In the rows, zero is written as 128.
The same turns and mirrors carry the whole set onto itself, and each row onto the other rows of its family. Which rows share a family with each named row? Give them in list order.
These 21 rows form 7 families of 3 rows each.
Nobi: [110 118 108  91 152 146 124  96 117  79 151 132 135 146 107 106 139 102
 116 106 133 138 147 118 111 107 145 162  94 146 127 126 101 122 156 145
 142 154 127 119 102 110]
kapuz: [138 113 161 139 127 127 175 123 124 106 142 180 141 133 133 120 135  79
 109 135 138 124 150  84 148 134 172 122 159 130 135 155 145 114 139 130
 118  89 104 139 105 130]
mezo: [155 102 131  98 141 149 125 106 149  88 145 168 140 131 107 123 125 120
 128  72 109 111 126 117  92 131 127 138 134 147 115 127  92 148 153 123
 120 127 111 113 108 144]
Des: [126 115 149 141 121 119 162 104  96 113 116 153 152 141 123 109 138  91
 106 133 150 107 149 102 128 125 130 139 138  89 114 165 162 119 116 108
 118 128 121 105 115  92]
duga: [113 131 133 136 153 156 136 119 140 113 122 111 122 132 114 134 149 131
 144 137 142 111 107 139  95 160 100 117 109 100 139  93 118 128 150 124
 115 127 130 113 171 128]
Tis: [119 135 133 128 157 112 148 115  88 129 140 112 139 145 154 148 129  93
 131 129 167 145 143 131 104 109 123 164 112  73 141 147 144 114 128 106
 141 139 158 125 118 144]
musu: [139 125 152 133 162 108 152 156 123 141 150 136 129 128 161 171 104  87
 138 112 145 143 114 125 118 127 132 127 125  99 138 119 143 124 162 112
 130 112 140 134 134 182]
Fefa: [120 117 100 142 110 102 144 112 107 103 104  93 131 126 144  91 143 102
 147 155 144 116 190 133 100 116 152 133 121 139 144 150 124 144 125 136
 131 130  98 128 113 110]
gesor: [139 130 118 135 144 114 134 114  99 134  76 131 132 109 119  82 142  77
 106 131 147 129 178 133 143 138 136 148  89 102 135 126 147 112 129 113
 121 142 150 152  84 124]
dabo: [131 100 143 117 166 126 118 142 108 156 120  94 112 131 144 113 150 119
 163 121 115 142 132 127 131 134 130 158  86 132 115 105 110 112 139 132
 101 169 145 130 142 125]
loruz: [141  97 139 100 160 136 124  95 111 106 123 109 119 133 147  92 181 124
 157 118 130 139 153 117 106 145 157 167 115 137 127 149  79 118 108 120
 113 145 152 138  99 129]
Bube: [118 137 129 136 143 176 146  85 128 103 137 121 121 146 112 122 177 134
 145 161 146 120 151 125  93 143 119 149 135 109 167 122 104 112 126 135
 117 113 126 141 139 129]
ritum: [136 116 129 120 140 154 127 131 127 140 157 149 129 143 101 134 116 117
 136 107 100 125 145 119 125  96 113 162 112 147 127  97 121 121 170 151
 111 152 101 128 132 132]
kopu: [116 113 154 137 141 105 162 152 119 116 124 152 140 126 132 124 112  70
 103 123 145 123 115 100 153 138 151 101 116 113 108 126 167 121 161 124
 123 121 117 109 137 108]
Voki: [161 123 137 147 144 114 136 154 128 159  85 152 127  96 122 105 118  78
 117 114 123 123 155 130 154 151 132 119 102 118 130  98 151 121 156 115
 104 123 132 158 105 157]
Dos: [147 105 116 138 114  99 149 134 145  90 109 122 126 109 153 104 129 100
 151 128 129 111 164 125  99 145 168  97 143 162 140 142 110 162 144 131
 125  95  85 135 112 147]
Goso: [164  88 160 111 162 132 126 141 145 132 131 132 110 117 153 118 151 122
 168  98 102 136 124 113 121 160 157 133 129 158 122 118  81 128 141 125
  97 123 131 147 121 167]
zav: [147 124 147 120 155 120 158 109 119 100 152 148 136 135 164 149 135  93
 133 114 159 143 142 114  96 131 156 145 151 101 154 163 116 125 128 103
 141  93 147 144  92 182]
fegi: [132 111 114 155 113  93 141 156 126 138 101  98 125 114 144 115 112 103
 156 140 123 108 159 140 112 124 132 108 116 142 130 115 141 152 154 136
 115 131  84 121 146 125]
Leri: [170 120 133 130 140 120 140 114 132 113  84 166 133  98 125  87 143  81
 110 107 136 122 168 121 132 164 156 125 126 123 138 138 123 130 129 104
 116 102 140 163  67 160]
neba: [117 129 136 125 161 163 147 117 158  82 143 130 112 128 123 131 160 116
 140 141 144 130 116 119 106 169 149 107 126 137 162 101  94 122 160 141
 125  92 125 144 146 154]

The rest of the family of kapuz: Des, kopu
The rest of the family of Voki: gesor, Leri
The rest of the family of Dos: Fefa, fegi
The rest of the family of loruz: dabo, Goso
The rest of the family of Nobi: mezo, ritum

The same turns and mirrors carry the whole set onto itself, and each row onto the other rows of its family. Which rows share a family with each named row? Give them in list order.
These 18 rows form 6 families of 3 rows each.
Kefi: [163 176 104 140  94 175 156  80 117 111 102 170 193 135]
pek: [182 125 119 115 121 126  99  64 115 115  89 152 179 119]
San: [151 148 111 122  89 122 114  99 119 134  92 152 216 139]
zato: [177 155 124 183 130 175 140 109  80 132  92 125 156 159]
fanu: [168 147 115 135  74 144 134  79 102 101  62 144 211 149]
tik: [179 156  99 128 109 201 131  77  95 155 105 137 149 149]
nol: [176 126 129 120 134 138 113  94 108 138  64 104 152 117]
migog: [171 128 129 163  90 172  96  84 125 110 101 137 206 135]
rad: [177 147 131 148 125 190 141 111  92 122 107 121 156 184]
Vatuv: [170 113 131 126 121 150 131 129 123 136  93 156 146 108]
kug: [159 154 108 129 109 166 123 126 117 129  90 162 225 151]
nusek: [144 156 113 120  76 160 120 116 131 119  78 142 206 146]
fitar: [153 134 125 123 128 136  88  91 106 154  60 137 151 128]
sivav: [169 127 129 155 131 164 140  86  97 108 100 159 118 156]
met: [170 161 143 124 107 170 160  84  80 128  88 149 149 182]
kudem: [160 108 111 139 147 137 120  85  97 136  70 122 137 136]
vedid: [175 111 145 115 142 135 141  90 103 112  54 141 164 133]
tabi: [154 163 130 161 128 185 159  95 100 129 113 139 175 172]

The rest of the family of fitar: zato, kug
The rest of the family of rad: nol, nusek
The rest of the family of kudem: San, tabi

The same turns and mirrors carry the whole set onto itself, and each row onto the other rows of its family. Which rows share a family with each named row? Give them in list order.
These 30 rows form 5 families of 6 rows each.
Nub: [172 123 133 105  88  95  99 117 140 108]
samuf: [133 158 107 143 107 137  57 109 144 109]
dof: [119 175 150 116 100  91  81 126 116 116]
pevu: [116 158 124 150 124 109 112 173 133  87]
lobad: [130 162 133 160 122 102 114 116 128  62]
Relit: [106 152 161 122 101  97  97 147 126 129]
Zifif: [120 142 142 164 123 107 128 134 136  71]
popu: [138 145 114 129 121 137 127 155 173  93]
bati: [122 136 106 159 114 147  80 139 157 107]
pif: [124 157 163 136 103  92 101  94 121  94]
Gebu: [180 133 117 110  95  97  97 117 138  91]
bani: [156 182 112 104 110 122  91 108 151  92]
Pirif: [172 116 113 127 105 105 117 146 150  87]
kun: [153 171  98 123 121 133 110 135 161  79]
rano: [129 181 111 143 124 103  95 152 123  76]
Dudo: [132 151  98 155 114 143  68 126 150 100]
Fadaf: [164 105 128 121  98 105 119 146 151 102]
mog: [116 132 132 141  98 138  69 121 152 135]
ruke: [129 143 152  99  95 124 108 124 162 136]
tef: [113 138 174 143 103  98 115 112 130 104]
mopal: [104 144 148 140 113 106 112 172 136 115]
sim: [126 131 140 118 107 134 127 150 173 122]
dilo: [164 110 138 110  90 100 110 131 146 113]
kig: [114 126 123 152 106 144  81 137 158 125]
sarep: [112 130 163 156 112 104 129 131 138  92]
Gosi: [131 189 126 125 111  94  78 129 115  91]
siz: [133 168 144 146 112  95 101  97 121  73]
miko: [180 130 107 122 103 102 106 131 144  81]
Nit: [144 167 139  92  96 118  91 104 152 121]
Loke: [125 147 123 136  99 133  58 106 145 128]

The rest of the family of dof: pevu, Relit, rano, mopal, Gosi
The rest of the family of lobad: Zifif, pif, tef, sarep, siz
The rest of the family of Loke: samuf, bati, Dudo, mog, kig
The rest of the family of Gebu: Nub, Pirif, Fadaf, dilo, miko

The same turns and mirrors carry the whole set onto itself, and each row onto the other rows of its family. Which rows share a family with each named row? Give them in list order.
These 20 rows form 5 families of 4 rows each.
dum: [ 99 150 152 152 107  97 145 117 150 124 110  85  91 147 129]
Gitub: [ 96 100 119 159 139 127 164 148 132 139 118 101 159 119  95]
Rud: [112 139 146 142 100 106 121 111 122 105 110  91 142 105 163]
ruv: [ 99 113  99 150 134 124 188 155 131 115  99 106 145  96 103]
pupo: [145 141 131 129 152 123 133 139 174 124  66 115 151 130 121]
puv: [139 129 114 199 131 108 192 122 116 105  86 115 143 153 122]
zuti: [144 147 129 125 149 119 138 139 175 119  63 114 145 124 123]
Radid: [139 149 133 119 147 115 131 133 177 122  67 111 144 127 123]
Lepad: [117 152 130 163 110  79 171  93 121 112 106  93 121 162 120]
samo: [133 121 126 200 136 140 182 159 142 110  79 116 119 133 133]
vofaf: [ 81 119 127 132 123 107 155 130 134 138 128  88 141 119  96]
peno: [141 143 136 125 148 117 128 135 176 127  70 111 149 132 122]
vini: [128 128 138 190 125  99 166 104 118 123 110 102 144 173 115]
rugin: [129 155 108 170 115  88 196 110 118  91  84 104 121 142 126]
pizi: [135 116 129 177 121 136 144 138 117 100  92 112 161  97 163]
gef: [116 156 120 160 113 110 187 140 146  95  77 102  85 116 139]
som: [117 115 156 194 132 125 141 135 147 141 112 100 125 163 123]
vov: [122 117 150 170 116 126 118 122 119 118 114 101 162 118 158]
Guref: [125 140 123 150 105 116 147 128 119  86  89 102 139  85 169]
Vamiv: [ 86 133 105 126 118 103 177 138 133 115 109  91 129  94 102]

The rest of the family of pupo: zuti, Radid, peno
The rest of the family of samo: dum, gef, som
The rest of the family of Vamiv: Gitub, ruv, vofaf
The rest of the family of Guref: Rud, pizi, vov

The same turns and mirrors carry the whole set onto itself, and each row onto the other rows of its family. Which rows share a family with each named row? Give them in list order.
These 15 rows form 5 families of 3 rows each.
pak: [146  99 136 137 145 101 120 114 163  94 170 119 148 134 133 114  90  73
 105 102 110 110 104 102 175]
Vuto: [133  90 109 111 139 113 120 158 171  94 139 103 162 141 129  94  96  86
 107 112  91 115 117 118 191]
dopab: [113  88 133 116 136 101 116 139 166  90 159 108 148 130 131 109 106  91
 111  98 106 129 113  90 196]
muvo: [157 106 173 125 147 132 118 150 147  86 106 119 135 143  69 100 109 163
 124 111 165 103 101 130 163]
tupu: [158 121 179 133 152 143 125 143 137  95 127 140 109 141  93  97 111 141
 108 116 177 117  92 121 166]
nifa: [136 146 105 143 143  75 107 115 166 130 114 138 138 134  69  93 132 102
 144  86 135 152 132 144 150]
tugo: [153 113 177 112 150 131 106 130 137  88  91 125 117 142  87 112 100 155
 103 127 162 117 109 124 160]
Mabiv: [171 105 179 120 152 122 100 146 143 101 119 121 122 138  73 112 100 152
 130 138 163 100 112 114 163]
keso: [166 125 161 121 170 122  91 130 152  86 111 121 125 136  75 115 115 152
 122 125 159  85 111 117 183]
Buda: [144 161 116 135 131  81 119 114 150 114 121 142 134 164  83  80 116  90
 120  90 139 151 126 158 143]
kenod: [133 149 111 121 131  87 105 127 159 137 113 147 126 123  70  89 123  97
 132 105 136 168 138 148 137]
babo: [135 132 114 139 139  76 112 110 166 129 122 139 115 143  72  91 118  98
 136 105 120 148 149 170 137]
sela: [124 142 109 121 151  88 110 124 182 117 126 124 117 127  75  90 128  99
 135 108 156 173 139 151 144]
toz: [137  85 127 117 138 105 111 128 147 103 148 112 139 121 138  91  89  77
 117 124 100 120 117  95 203]
gimo: [131  81 130  99 127  96 110 136 157 100 154 119 157 145 131 112 100  88
 114 115  91 118 126 110 189]

The rest of the family of tupu: pak, Buda
The rest of the family of toz: tugo, babo
The rest of the family of kenod: Mabiv, gimo

The same turns and mirrors carry the whole set onto itself, and each row onto the other rows of its family. Which rows share a family with each named row? Give them in list order.
These 18 rows form 3 families of 6 rows each.
ziluk: [180 142 117  98 113 121  94 141 116  52 161 110 149 161]
Zurab: [176 151 140  99 116 163  91 158 136 105 177 123 194 173]
Gav: [131 110 150  88 114 173 138 117 134  95 130 143 160 164]
ven: [146 145 122  97 113 122 108 148 138  50 122 114 130 137]
pav: [172 179 140 106 119 155  93 165 156 105 166 134 173 140]
fomap: [128 137 140 125 104 135 109 109 114 107 148 172 129 161]
rufun: [163 159 138  81 134 138 103 143 148 121 180 139 189 145]
rupil: [114 129 123  89 104 170 128 112 169  94 142 143 148 148]
Dotet: [144 111 120  80 116 136 104 142 113  57 140 101 161 181]
pegid: [ 98 124 146 109 107 158  96 143 117 103 139 166 138 173]
riv: [122 169 136 116 114 141  80 175 125 130 143 140 168 162]
meno: [137 150 109  71 130 117  87 156 155  65 163 119 151 141]
pegen: [153 124 148  64 151 117 101 153 115  72 150 123 166 159]
lotab: [131 160 107 117 102 132  76 148 117 132 170 128 178 175]
figu: [144 128 128 114  88 169 131 102 142  86 139 138 144 158]
Guki: [148 165 134 119 124 116  94 138 108 142 152 147 173 156]
zul: [136 124 116  65 139 105 119 114 135  77 145 120 154 140]
tet: [ 99 129 111 108  99 146  94 118 129 108 169 162 138 174]

The rest of the family of meno: ziluk, ven, Dotet, pegen, zul
The rest of the family of tet: fomap, pegid, riv, lotab, Guki

